In the data rows, the value 128 means zero.
Here are some points, one per row:
[131  87 157 118 149  77 159 137 176 166  64 132 102 119 102 132 152 175
 106 116 178 176  88  79 135  72 167 118 123 102  79 131 169 183 136 127
 143  70 105 129 190  92 146  94 176  81  59 147  97 128 112 121  92 149
 183 126]
[255 121 161 163 179 139 138 220 161  30 141 125 224 124 139 127  84  98
 152  48 138 149 101 128 119 167 132 170 100 205 161  79 103 138  68 155
 163 184 175 141 113  82 165 136  96 125  92  90  91 166 115 176 190 138
  82  69]
[ 92 188  87 139 106  93 112 162 115 188  43 175  90 198 147 131  74 112
 155 123 138  90 151 115 127 143 215 102  50 138  82 148 134 124  91  89
 156 119  94 158  51 101 103 179 171 131 230  81 195 192 140 183 104 187
 100 161]
[147 165 144 178 155 117 118 175  65 154  99 115 166 192 174 162 145 124
 141 111 171 138 133 120 119 110 128 150 158  99 162 106 134 119  74 195
 117 108 118 112 178 113 111 142 136 123 101 142 161  59 169 161 121 127
 135 134]
[ 98 194 119 145  85 104 132 139  76 120 171 131 112  94 155 105 138 176
  86  47 166 178  98 157 147 167 114  81 162  80 134 162 125 112 160 149
 200 165 164  56  64 138  80 127 171 130  80  86 144 124 100 144 129 247
 166  93]
[101 189  87 155 136 110 111 167  81 172  97 113 154 152  91 112 114 149
 163 117 122 119 223 152 218  63 125 115  96 148  61 198 194 179 113  65
 131 141  97 192  86 110 101 107 177 137 206   0 141 217 145 165  48 137
  87 144]
[100 122 102 149 133 171 167 197 191 150 187  90 182 117 132 167 122 137
 143 113 128  78 107 135  63 164 110 183 104 184 175 160 140 109  64  99
 140 161 162 134 102 145  89 141 158 111 162 118  87 106 165 121 199  67
 139  84]
[137  73 132  66 118  79  75 176 158  95 169 122 123 149 157 138 142 138
  87 137 101 104  57 117  83  61 137 134 165  18 110 164 126 149 128 148
  83  95 183 111 143 197 191  70  47 160 203 105 136 151 108 110 110  52
 179 153]
[106  59 182  96  80 101  99 173 190 152 147 110 131 175 136 172 204 144
 109 169 101 108 153  79 145 112 180  95 154  65 201 163 114  67 191 103
 150  56 138  94 115 136 176 111  38 158  94  55 125 100 127 113 174 110
 154 149]
[150 149 117 174  93  68 114  87 200 123  90 149 107 102 123 142 165 146
 102 112 190 154 138  58 146  94 125 112 157 159  94 150  77 119 130  87
  67  99 126  98 227 115 155 160 138 154 157 145 154  72 145 159 114 135
 136  89]
[133  74 172 141 100 132 116 118 109  92 126 102 139 153 107 164 202 116
  82 133  73 177 121  78 109 168  65 170 182 115 103  93 118 108 108 107
 139  71 178 181 160 125 163  92 139 134 137 116 162 146 173  64 117 134
 129 117]
[155 126 106 150  73 108 112  90 147 173 126 174 116 109  99 161 162 115
  84 110 183  97 104 116 113 104 139 122 125 160  58  86 166 126 108 176
 116 139  80 149 161 125 208 109 168 206 116 117  98  99 113 163 135 174
 119 173]
[136 142  81  96 155 221 110 109 153 102 162  43  40 111 173 104 131  53
 137 102 112 191 154 166 122 152 100 119 176 133 152  71 142  86 125 126
  91 150  96 175  94 204  93  80 112  61  98 217 112 110 161 118 120 132
 158  76]
[152 100 100 167 151 180 175 155 129 117 177 120  81 126 162 112 125  74
 188 130  73  65 126 178 154 246 111 223  97 117 170 161 112 144  94 112
  35 136 121 182  76 137  79  89 109  67 138  90  95 142 132 122 188 170
 185  99]
[ 81  60 209  71  66 139 123 149 136 109 133 172 154 160 158 200 209 127
  78 197  89  33  89  57 138  86 143 120 182 105 105 105  33 140 144 131
 142 149 135  67 142  96 175  99 102 146 112  79 118 138 125 134  87  64
 180 112]
[ 67  80 184  89 104 162  74 150 146 117 100  87 151 219 148 135 195 124
  79 155 101  45  73 101 127  96 116  88 139 107 136 139  92 190 219 107
 117  73 165 158 134 124 168  99  35 166  95  44 162  72  85 153 157  59
 173 157]
[114  66  57 123 154 116 153 144 144 165  76 180  94 123  98 109 147 155
 106 109 139 117 132 117  94  82 163 195 126 192  73 150  84 176 121 163
 194 127 120 155 201 118 129 114 143 190 109 152 169 113 138 144 181 169
  55 167]
[113 131 113 163 139 152 132  96 116  95 131 133 173 131  70  90 116 132
 146 121 123 176 150 133 104 126 136 134  74 118  75  84 170 148 111 154
 174 137  77  23  72 101  96 126 129  72 160  79 172  74  85 136  61 177
 130 114]
[113 158  86 213 150 157 147  80  72 163  85 110  96 147 104  84 117 125
 159 188 117 116  96  77 173 108 193  84 176 138 106 217 143 169  96 129
 112 156  72 120  79  80  66 167 173 152 210  95 170 199 100 130 107 116
  68 204]
[118 145 103 179 105 154 133 126 102 100 127 113  80 107 207 137 141  74
 218 202  77  37 124 135  86 101 130 146  79  74 133 101 136  70 135  67
  73 103 170 186  93 192  56  46  88 129 104 124  33 135 163  61 174 131
  94  72]
[192 162  92 111 111 156 130  38 142 167 150 179 150 149 143 154 125 139
 125 140 154 172 148  96 149 179 135  84  94 134 148 125 114 169  90 190
 158 132 170 129 119 136  98 106 111 110 141 112 138 108 135 137 131 102
 122  87]
[ 51 141 167  87 119 123  94 123 116 133 120 160 150 162  77 106 174 167
  85 155 130 111 106  83  81  96 131 163 137 100 153 127  62 114 174 127
  49 105 130 127  87 206 218  83  74  58  94 124 139 135 108 115 153 103
 105  86]
[175 131 119 137 187 125  50 108 119 132 166 107 129 141 146 106 123 111
  97 135  78 148 136 129  97 174  70 104  99 150 152 153 117 118 165 124
 143 136 119 131 136 224  67 141 168  90 101 174  76 176 130 148 100 167
 155  72]
[151 170 125  71 120 128  78 104 161 135 124  85 170 116 162 162  84 129
 178 163  53 166 116 132  99 125 127 189 160 168 120 145 131 153 155 168
 129 147 137 124 110 139 103 192 175 113 112 146 124 108 125 136 138 181
 138  93]
[152 154 103 115 240 143 115  57 142  98 147  76  58 134 123 150  87 101
 139 133 107 150 173 172  92 146  65 111  97  58 103 121 102  35 172 164
 119 162 125 137 104  97 120 125 116  97  98 181  96 130 188  92 149 156
 162  62]
[154  96 159  44 104  69 120  80  74 112 130 117 129 144  80 149  82 140
  38  92 144 232  83  67 117 122  87  85 139 135  82 108 110  63 180 140
 123  80 158  51 150 127  77 102 160 102  53 153 153  98 173 178 144  70
 160 163]
[140 143  51  74 160 128  82 185 101  84 134 130 138 138 138 170 156 109
 182 120 165  84 133 143 124 176 126 210  60 138 252  64 161 154  77 146
  98 187 166  93 128  89  85 125  93 124 112 110  67 184 138  96 145 132
  83 112]
[183 177 185  67 140 166 141 144 142 181  74 161  79 105 112 116  92 145
   9  78  62 215 100  63 108 107  52  81 146 112 126 123 161  75 213 206
 168 113 127  64 170 151 145 147 116  72 100 144 122  55 188 145  76 134
 124 147]
[255  87 155 135 155 122  97 196 103 130 101 137 218  64  92 183 124 163
 171  54 207 142  56 189 103 160 110 183  80 255 192 100  46 149  97 138
 189 185 151 117  67  94 125 169  81  96 156 141  83  96 150  72 163 122
 155 148]
[149  89 130 133 107 133 169  61 177 161  66 163 199 135 130 158 128 172
  84 118 178  73  90 196 127 122 134 112 186 111  82 152 168 127  95 119
 137 139  62 134 221 124 150  89 121 111 126 170 156 146 142 174 143 167
  67 153]
[113 140  97 157  96  64 226  75  83  98 188 153  99 124 119  17 106 183
 167 150 125 119 174 188 148 171 159  89 214 175 114 131 187 130 192  77
 171  90  62 130 180  68 206 173 189 146 112 166  61 118  72 119  69  15
  67 176]
[143 176 123 122 175 125 155 134 157 137  71 169 173 109 128 132 110 139
 106  95 122 142 169 134 132 130 144  78 162 175  92 107 182 132  95 165
 135  93 143  82  72 158 120 121 122 167 125 124 161 168 119  64 143 155
 198 140]
[ 64  47 223  75  88 133 122 175 204  37 105 173 106 216 146 188 196 153
 180 208 157  89  78  73 146  80  57  91 155  97 144 163 106 120 161 128
 142  99 150 100 119 194 178 118 108 161 115  67 165 108 131 133 145  81
 110 154]
[105 143 188 142 141 180  75  89 147 112 152 160 104 130 126 123  33 132
  80  42 118 175 139 122 139 100 150 150 147 121 149  88 130 176 152 117
 130 116  96  32 114 113  88 138 160 122 160 100 126 109 123  76 134 184
 142 122]
[120 172 163 165  44 102 255 114  81  94 190 188 101   0  54 104 190  90
 112 116 189 154 131 255 114 116 187 115 126 129 106 103 143 140 182 126
 156   6  51 142 255 100 153 255 108 138 112 142 130 191  73 157 115   0
  79 180]
[100 166 108 143 153 192  99 131 190 129 168  68 115  67 160  83  67  59
 156 180  94 160 153 158 110 135  65 144 120  47 127  91  68  64 117 117
  83 137 194 169  83 153 109 113 144  31  77 193  63 116 159  92 101 163
 134 203]
[ 67 159 132 170 100 101 165  66  26 172 154  65  75 116 136  74  50  60
 152 181 167 119 198 113 154 136 141 131 164 136 117 235 179 171 115  32
 178 125  91 110  93  95 171 149 127 206 162 166 173 176 104 127  88 107
  80 151]
[100 157 102 183  69 109 212 102  82 169 218  60  63 136  67 150  67 185
 201 145 118  83 173 133 195 138 158  63 167 125 133 129 175 188 193  97
 117 142 108 146 167  99 196 169 116 156 135 247 177 191  75 131  63 110
  83 174]
[ 91  73 114 122 109  96 130 132 145 160  57 181 157 104 103 119 114 175
 136  90 151 154 160 114 130  82 130 150 150 139 135 119 149  93  87 163
 153 161 113 207  90  96  63 147  87 185 173 152 129 108  76 193 112 126
 147 105]
[ 70  93  75 103 164 165  89 160 118  39 200 118 121 100 129  96  96  79
 133 211  95  82 142 142 139 185 137 101 118  82 168 128 112 107 115 134
  55 134 101 241 143 194  95 109 130 120 110 147  95  86 213  33 127 155
 142  61]
[178 156 211 137 217 122 111 130  99  49  93 123 212  78 149 170 140 194
 128  38 180 179  84 174 108 190 170 193   7 231 197  67 111 168  63 131
 134 236 179 111 133  94 153 153  86 166 127 123  80  92 150 168 153 139
 170 188]
[133  85  62 144 151 131 100 141 126 165  58 183 142 101 117 153 133 142
  83 119 123 110 111 186 147  61 137 121  80 174 125 148 146  74  59 102
 122 137 166 126 145  81 150 126 164 166 120 146 209 103  34 177 115 100
 139 110]
[116 154 111 133 119  81 199 100  85 218 123 120 117 159  79  50  96  75
 207 168 105  89 170 113 221 112 160 101 136  77 107 131 143 186 132  32
 146 178 133 135 115 129  99 188 205 190 195 120 168 147  83 136 105 136
 103 151]
[103 134 140  90 132 157 114 137 146 138 191  59 111 103 236  35 173  95
 162 163  92 140 192 145 127 164  72 120  64 102 139 105 119  74 136 200
  54 154 124 172 129 139 112  77 162  70 152 203 120 141 139  55 211 155
 114 100]
There is one direction along which these points spread out most. For each point below, how far along it does it lie, from 0 to 99? The average is 50, and the first point in the table lies past the average. One standard deviation of the points above along it is 16.
[154  96 159  44 104  69 120  80  74 112 130 117 129 144  80 149  82 140
  38  92 144 232  83  67 117 122  87  85 139 135  82 108 110  63 180 140
 123  80 158  51 150 127  77 102 160 102  53 153 153  98 173 178 144  70
 160 163] -> 48
[147 165 144 178 155 117 118 175  65 154  99 115 166 192 174 162 145 124
 141 111 171 138 133 120 119 110 128 150 158  99 162 106 134 119  74 195
 117 108 118 112 178 113 111 142 136 123 101 142 161  59 169 161 121 127
 135 134] -> 47
[175 131 119 137 187 125  50 108 119 132 166 107 129 141 146 106 123 111
  97 135  78 148 136 129  97 174  70 104  99 150 152 153 117 118 165 124
 143 136 119 131 136 224  67 141 168  90 101 174  76 176 130 148 100 167
 155  72] -> 36
[152 100 100 167 151 180 175 155 129 117 177 120  81 126 162 112 125  74
 188 130  73  65 126 178 154 246 111 223  97 117 170 161 112 144  94 112
  35 136 121 182  76 137  79  89 109  67 138  90  95 142 132 122 188 170
 185  99] -> 31
[100 122 102 149 133 171 167 197 191 150 187  90 182 117 132 167 122 137
 143 113 128  78 107 135  63 164 110 183 104 184 175 160 140 109  64  99
 140 161 162 134 102 145  89 141 158 111 162 118  87 106 165 121 199  67
 139  84] -> 35
[131  87 157 118 149  77 159 137 176 166  64 132 102 119 102 132 152 175
 106 116 178 176  88  79 135  72 167 118 123 102  79 131 169 183 136 127
 143  70 105 129 190  92 146  94 176  81  59 147  97 128 112 121  92 149
 183 126] -> 58
[105 143 188 142 141 180  75  89 147 112 152 160 104 130 126 123  33 132
  80  42 118 175 139 122 139 100 150 150 147 121 149  88 130 176 152 117
 130 116  96  32 114 113  88 138 160 122 160 100 126 109 123  76 134 184
 142 122] -> 49
[103 134 140  90 132 157 114 137 146 138 191  59 111 103 236  35 173  95
 162 163  92 140 192 145 127 164  72 120  64 102 139 105 119  74 136 200
  54 154 124 172 129 139 112  77 162  70 152 203 120 141 139  55 211 155
 114 100] -> 29
[150 149 117 174  93  68 114  87 200 123  90 149 107 102 123 142 165 146
 102 112 190 154 138  58 146  94 125 112 157 159  94 150  77 119 130  87
  67  99 126  98 227 115 155 160 138 154 157 145 154  72 145 159 114 135
 136  89] -> 59
[ 67 159 132 170 100 101 165  66  26 172 154  65  75 116 136  74  50  60
 152 181 167 119 198 113 154 136 141 131 164 136 117 235 179 171 115  32
 178 125  91 110  93  95 171 149 127 206 162 166 173 176 104 127  88 107
  80 151] -> 80
[255  87 155 135 155 122  97 196 103 130 101 137 218  64  92 183 124 163
 171  54 207 142  56 189 103 160 110 183  80 255 192 100  46 149  97 138
 189 185 151 117  67  94 125 169  81  96 156 141  83  96 150  72 163 122
 155 148] -> 32
[178 156 211 137 217 122 111 130  99  49  93 123 212  78 149 170 140 194
 128  38 180 179  84 174 108 190 170 193   7 231 197  67 111 168  63 131
 134 236 179 111 133  94 153 153  86 166 127 123  80  92 150 168 153 139
 170 188] -> 34
[152 154 103 115 240 143 115  57 142  98 147  76  58 134 123 150  87 101
 139 133 107 150 173 172  92 146  65 111  97  58 103 121 102  35 172 164
 119 162 125 137 104  97 120 125 116  97  98 181  96 130 188  92 149 156
 162  62] -> 32
